128 stands for zero in the data rows.
Some points, one per row:
[ 91 134 101 109 113 117 174 112 135 153 165 112 150 172 106 149 160  89
 120  87 153 160 160 151 153 123 147 102]
[183 170 153 132  92  47  90 119  93  94 112  70 106 128 107 113 100  92
 119 166 101 130 160 101 110 165 136 165]
[174  83  81  89 123 244  96  79 120 164  79  82  98  95 104  61 128 144
 128 110 131 120 132 154 167 146 140 188]
[109 107 111 100 126 116 131 157 125 116 130 176 114 131 183 132 188 146
 146 219 102 110 133 176  70 128 146 197]
[165  95 132 156  41 106  99 191 161 194 142  58 175 181  62  92 102 156
 103 147  60 255 168 126 112 128 122 144]
[ 85 129 119  96 123 101 137 145 133 136 144 107 128 109 132 141 133 139
 109 140 148 116 120 118 137 166 150 162]
[ 96 107  93 124 168 141 146 136 107 137  88 145 104 138 137 132 183 123
 108 107 157 112 133 186 125  80 129 141]
[143 134 166 146 114 101 115 115 148 114 124  94 129 148 137 139 126 109
 126 129 122 137 135 140 118 142 160 105]
[106 116 116 125 112 127 148 183 154 135 169 126 203 147  82 132 136 145
 126 152 129 173 124 137 113  97 106 122]
[140 130 117 106  98 182  86 189 139 141 141 123 106  26 169  42  60 138
 132 149 199 121  72 109 134 103  60 190]
[104 133 121 100 159 112 149 116 150 106 149 176 136 148 113 142 130 137
 139 123 109 134 138 111 103 117 124  80]
[152 110 115 120 128 127 106 131  95 154 110 128 143 104 133 133 129 132
 112 154  96 152 148 143 144 129 108  92]
[164 117 145  92 110 166 113 118 100 129 115 150 116 112 167 104  81 140
 133 144 115  77  98 131 132 125  63 144]
[171 147 150  97 154 132  76 120 122 100 117 215  83 147 115 144 139 131
 121 106 137 121 109 148 146 162  73  52]
[208 140 224 150 139  79 117  98 157  64 149  60 137 253 100 136 124  34
 180  99 125 167 168 144 118 173 169 109]
[ 93 137  57 106 125 131  96 150 147 125  96 121 101 101 161 109 126 161
 144 161 143  93  96 176  75 116 103 168]
[158  98 121 119 111 152 156 123 107 162 128 142 145 117 118 126 116 122
 146 143  93 160 124 144 143 117  86 173]
[175 102 164 137 110 119  92 147 141 163 137  85 105  75  61  25 100 109
 106 131 135 138 147 152 141 125 138 210]
[118 138 106 178 147 124 132 176 104 162  97  82 132  62 147 122 103 167
  95 194 129 121  70 137 105 108  72 192]
[218 196 196 170 143 114 112 147 136 132 119  95  83  98 125  75  93 109
 156 140 133 152 143 127 142 126 148 197]
[117 114 138 137 136 130 139 114 135 102 119 139 126 142 135 140 163 113
 121 111 118 124 126 125 111 129 118  98]
[125 124 129 137 129 112 154 128 112 148 116 147 117  73 121 152 160 116
 138 130 128 113 142 151 129 110 130 138]
[221 148  63 101  88 171 164 112  70 139 100 110 144 101  94 180 131 100
 123 184  83 107 112 142 128 120  54 162]
[ 85 123  24 123 125 179 189 183 127 195 121 132 164 113 125 164 144 189
 120 147 158 119  67 174 121  55 103 142]
[ 85 136 123 132 147 138 167 103 130 111 109 101 131 121 139 156 178 155
 152 152 142 106 116 165  98  99  89 121]
[ 54  90  70  62 161 132 106 125 147 103 134 106 104 103 123 136 195 196
 161 107 155 140  86 171  91  80 113 156]
[165 140 165 131 118 113 146  84 141 120 153 148 146 180 102 143 111 105
 128  90 139 116 145 136 147 149 152  66]
[192 118 163 106 109 139  81  67 171 111 106 152  95 115 114  95 106 104
 129 126 149 108 137 116 129 170  90 101]
[120 116 120 165 124 128 152 135 141 135 170 127 164 162 114 138 157 121
 110 109 125 149 115 125 130 113 121 154]
[106 125 118 121 131 153 132 157 118 121 105 111 119 113 130 113 141 113
 127 154 147 137 132 116  95 107 115 157]
[133 121  90  98 118 140 118 115 133 120 111 151 110 116 105 127  94 161
 117 147 126 119 116 116 106 136 130  98]
[148 143 140 164 119 132 138 143 154 114 130 147 109 131 107 137 104 144
 137 124 113 122 112 122 117 123 121  97]
[ 90 150 122 137 135 121 156 131 123 123 153 102 101 111 142 120 135 149
 111 160 155 140 121 113 135 136 151 145]
[106 140  87 126 138  99 107 131 112  99  82 127 101 122 154 156 133 142
 160 179 122 115 118 129 104 106  81 110]
[104 145 131 120 151 149 168  80 128 112 145 181 168 201 123 186 142 119
 129  83 117 133 119 117 128 121 147  20]
[120 111 126 129 129 127 140 127 129 132 146 118 123 143 120 139 156 124
 119 113 124 133 133 130 140 117 137 131]
[116 128 159 132 117  96 130 128 133 108 131 126 136 168 127 135 117 120
 121 114 114 164 147 101 136 147 161 109]
[148 120 142 142 119 156 153 160 144 152 161  91 166 129  99  99 123 106
  91  66 111 168 133 142 157 129 154 123]
[128 129 127 134 119 152 106 162 140 126 132 117 119  83 120 100  79 172
 119 153 124 116  87 119 126 122 100 135]
[179 130 134 171 123  87 139 166 159 135 145 112 147 164 106  89  85  62
 145 168  91 172 132 121 151 134 189 161]
[109 116 113 127 114 117 145 143 119 128 138 122 125 114 123 128 142 128
 133 138 140 123 123 125 108 128 125 140]
[125 139 185 114 112 134 152 101 155 113 135 130 120 153  82 130 123 162
 120 113  96 118 134 145 116 138 101 111]
[ 99 114 132 141 135 130 124 152  92 139 150  82 131 102 139 103 147 126
 108 138 143 135 164  92 153 130 123 167]
[156 144 190 117 163 114 143  89 155 104 122 122 105  74 131 142 125 208
 115 106 123 117 115 125 113 146 160 123]
[221  88 116 163 129  76 104  81 114 160 132 106  86 136 151  22 117 115
  74 108  86 130 182 170 140 166 175 246]
[139 127 122 113 127 144 108 117 120 131 109 141 113 113 158  92 126 129
 118 141 131 126 125 146 110 144 137 144]
[ 97 123 123 138 126 129 135 165 135 165 161 116 139 114 115  96 136 139
 121 132 147 142 122 123 147 104 128 143]
12 more points follow, each with its number after it:
[175 108 118 126 152 144 131 115  86 167 135 110 143  97  97 111 125 139
 124 124 100 128 134 120 160 104 109 173] 0
[152 136 127 116 138 133 117 133 145 120  93 152 111 106 132 114 105 140
 149 149 143 107 116 146 100 132 126 108] 1
[145 140 193 156 140  98 132  98 159  91 117 107 116 147 128  98  94 106
 142 122 117 121 126  86 112 152 161 119] 2
[123  95 115 116  55 171 152 151 130 128 143  76 148  97  92  47 167  90
  93   0 162 155 121 165 153  81 141 249] 3
[112 144 170 141 144 122 115 123 119 100  97 158  88 115 150 130 127 131
 175 155 149  82  81 142  99 120 121 136] 4
[170 130 130 123 109 121  78  91 116 140 125 110 123 103 138  81  78 127
  84 127  95 151 155 118 110 161 141 170] 5
[174 137 209 207 173 156 245 165 128 182 214  63 116  85  91  96 173 144
 132  56 125 149 119 219 192  63 174 209] 6
[115 139 140 136 125  95 138 126 131 148 147 107 134 162 124 138 158 119
 124 112 108 135 148 126 122 143 163 106] 7
[139  83 108 125 118 169 145 123  98 154 144 128 140 119 117 108 152 141
 102 117 127 162 147 131 146 118 133 171] 8
[173 141 161 101  31  63 145 123 132 113 205 142 149 201  96 175 124 129
 135 123  95 179 166  97 170 156 176  82] 9
[144 143 124 112 109 219 104  61 119 121 184 200 104 127  74 114  68 128
 104 134 127 132  82  26 111 187 102  46] 10
[ 88 134 122 127 132 102 114 133 101  90 104 182 113  87 162 147 150 128
 152 192 128  55 125 105 100 135 107 103] 11
Which two of these numbered points are nearest to each point below by angle, seen from the average point of the first points? Their numbers follow each, nearest first.
[138 139 139  78 128 202  88  68 127 117 129 204 148 119 151 143 115 142
 101 104 151 118  99 123 130 132 110  88] > 10 1
[186  80 177 124 134 177  68 122 129 126  94  94  50 208 140  52 180 120
 151  87 163 103 156 176 141 132 164 206] > 3 6
[166 157 214 137 118  60  82 123 156 117 101  33  86 107 170 124  83  97
 157 127 123 125 157 105 101 154 141 151] > 2 5
[110 128 126 135 114 143 162 144 178 178 147  68 160 158  74  87 113 108
 150  69  91 208 154  82 192 110 148 170] > 3 6
[151 117 119 117 124 111 134 133  95 135 120 133 142 116 122 140 136 135
 110 142 107 121 145 137 147 128 112 164] > 0 8
[ 66 166 116 153 144 165 110 100 168 125 160 171 179 145 107 129 112 113
 119  82 171 113 101  74 146 139 132  53] > 10 7
[ 71 175 164 136 155 120  86 119 143  93  72 160  87 111 172  96 147 158
 154 173 194 118  63 151  86 104  94 102] > 4 1
[173 116 120 121 107 108 113  96 140 163 124 118 129 118 156  95 109 119
  85 116  91 120 164 155 122 164 170 173] > 5 8
[133 163 158 149 156 141 120 105 108  74  90 145  92 118 176 118 138 102
 137 159 138  80 101 136  90 128 127 111] > 4 11
[142 138 138 139 138  94 145 124 143 131 150 114 129 169 125 163 163 112
 135 116 116 127 166 175 105 105 214 105] > 7 9
[139 126 119  97 122 154  78 184 146 129  46 133 125  54 115  86  58 191
 119 157 227 160  66  89 134 131 115 152] > 1 4
[199 150 113  86  67 137  68  91 119 132 141 127 106  93 139  66  36  89
 105  89  50 122 124  83 123 184 154 131] > 5 10
[139 130 145 123 109 113 120 123 140 124 130 120 114 143 134 110 126  95
 135 121 141 141 111 130 126 150 139 146] > 2 9
[156 123 120 126 127 151 136 142 110 132 121 113 129 109 130 113 112 131
 130 148 123 142 129 145 129 131 111 157] > 0 8
[135  76 109  91 116 185 140 128  98 142 149 162 157 125  95 104 135 125
  92 126 111 122 150 149 135 122 125 170] > 8 0
[119 114 145 143 127 134 167 143 118 138 145 113 129 136 110 143 154 141
 126 132 133 108 132 155 135 105 124 154] > 6 8
[ 79 106  72 125 130 182 143 142 132 159 143 132 135 140 108 127 141 156
 141 121 149 127 134 170 152  90 128 151] > 8 3
[137 144 100 164 135 132 146 136  84 151  92 106 128 104 155 106 127 156
 102 156 129  87 131 143 125 106 118 180] > 0 11
[156 142 139 174 232 107 136 123 137 132 109 119 100 125 116 142 152 129
 124 170 151  92  71 137 198  98  66 115] > 4 11
[157 121 133 136 114  98 105 117 111 127 123 126 127 118 131 115 107 121
 118 136 114 131 132 123 127 141 121 152] > 5 2
[ 86 102 101 108 147 170 152 158 134 155 144 130 149 133 113 113 147 146
  90 122 151 135 131 153 138  89 105 157] > 8 3
Now 12 new points, numbered from 0 again:
[143 109 129 152 108 147 158 156 155 145 161 116 151 150  57 135 131 113
 124 112 108 157 150 124 159 121 145 136] 0
[ 69 128 108 161 147 106 153 118 142  84 146 172 123 211 104 224 131 166
 196 106 214  20 147 107  92 117 120  12] 1
[153 115 122 147 128 115 107 149 139 146 113  97 138  92 145  99 128 119
 136 143 120 141 128 129 144 118 113 189] 2
[142  98 119 138 130 167 141 134 114 153 136 121 150 134 114 105 144 138
 123 129 122 150 140 144 146 110 125 158] 3
[153 102 163 127 127 138 131 135 149 174 157 118 135 176 100 121 130 147
 122  85  96 145 167 160 121 129 157 131] 4
[153 119 160 103 161  66  86 143 118 131 114  41 110 147 205 104 158  43
 118 126 124 118 172 115 154 145 169 137] 5
[149 136 152 139 120 109 146 148 157 134 146  99 140 145 119 121 138 105
 114 136 114 162 156 123 130 134 150 140] 6
[160 132 180 141 150  85 134  82 140 126 141 103 121 183 128 104 176  79
 115 102 105 139 164 145 144 152 190 139] 7
[151 157 105  94 119 150  99 109 132 117 116 147 123 123 133 132  80 147
 128 133 124  99 113 127  99 141 126  71] 8
[ 61 171 109 106 124  98 229 147 144  88 148 157 134 175  97 207 207 106
 122 103 103 136 235  68 121 139 187  46] 9
[207 104 201 148 115  60 151  24 192  93 240 141 183 255 114 201 201  43
 132  25   0 176 216  84 131 221 253   3] 10
[ 77 104  85 118 134  92  92 118 115 103  96 145 117  97 212 139 168 131
 161 168 118  93 106 121  71 118 119 161] 11
Which two of these numbered points are nearest to each point below by angle, seen from the average point of the first points? Their numbers follow each, nearest first.
[ 98 105 130 123 135 130 162 162 135 141 167 121 147 144  62 136 147 123
 122 123 137 166 140 135 122 138 134 115] > 0 9
[ 87  46 142 123 144 178 127 137 102 152 121 113 109 113 132  64 157 140
 126 114 139 120 131 150 118 114 144 185] > 3 2
[ 85 109 115 106 112 132 157 117 149 166 143 102 145 165  93 138 133 178
 133 131 111 131 161 165 119 131 153 136] > 4 0
[159 116 150 131 128 133 118 138 129 131 133 115 114 136 139 111 118 119
 118 128 117 130  92 151 146 131  99 173] > 2 5
[164 130 145 146 132 135 119 130 133 168 144 103 117 120 131 133  95 130
 114  92 138 146 130 101 133 136 149 128] > 4 6
[217 167  73  60  52 180  62  51 108 158  90 186 106  22 183 111   0 206
  93 160 108 145 152  95  53 148 111 128] > 8 11
[ 80 140 123 122 204 127 129 117 107  90 136 168 127 122 145 157 146 108
 162 132 175  59  89  92 121 110 116  76] > 1 11
[121 141 117 120 136 118 118 136 152 123 106 131 113 133 135 126 148 186
 137 120 189 108 118 158 114 102 124 109] > 1 8
[152 133 159 133 123 117 132 127 151 130 147 115 130 162 116 125 116 102
 132 108 121 148 147 111 146 141 146 106] > 10 6
[110 147 120 134 130  93 121 133 111 110 121 135 117 111 152 131 146 118
 141 150 141 119 117 112 114 140 125 131] > 11 1
[158 133 136 117 108 116 123 162 154 117 151 122 138 141 113 119 103 137
 121 123 103 143 139 110 154 153 142 129] > 6 0
[153 136 162 138 131 110  95 110 143 120 147 107 111 117 130 107 123 125
 124 105 136 141 150 150 127 151 167 127] > 7 10
[151 114  89 104 122 149 104 117 141 125 116 136 124 110 127 131  94 156
 129 157 120 120 122 137 117 155 135 111] > 8 11
[ 87  77 138 113 161 189 143 100 128 124  88 186 120 132 100 105 163 149
 156 132 180  90  86 204 114  56 108  85] > 1 3
[124  54 142 107 105 166  73 160 135 155 149 162 133 157 116  85 135 151
 107  63 157 118  89 138 120  72 131 110] > 4 3
[178  97 146 141  98 131 185 144 198 152 150  79 169 195 107 134 129 127
  57  81  91 186 180 174 134 127 206 122] > 4 6
[126 127 110  92 113 169 106 110 120 138 103 149 115 114 144 121  87 132
 117 137 127 124 121 118  97 147 111  37] > 8 1
[189 169 108 151 116  95  99 156 140 150  84  63 103  68 172 126  47  71
 142 168  87 136 134  94 139 143 110 170] > 2 5
[117 125 177 144 155 136 176 120 126 137 151 126 131 177 130 150 185  19
 147  94 121 146 130 149 208 124 151 136] > 7 10
[160 148 148 148 117  84  43 120 145 126 121 105  96 113 150 129 118 101
 140 111 105 102 127 142 115 148 179 113] > 5 7
[122 159  61  96 124 150 108  87 130 117  73 168 116 114 132 131  86 168
 148 146 110  69 119 117  83 162 109  60] > 8 1
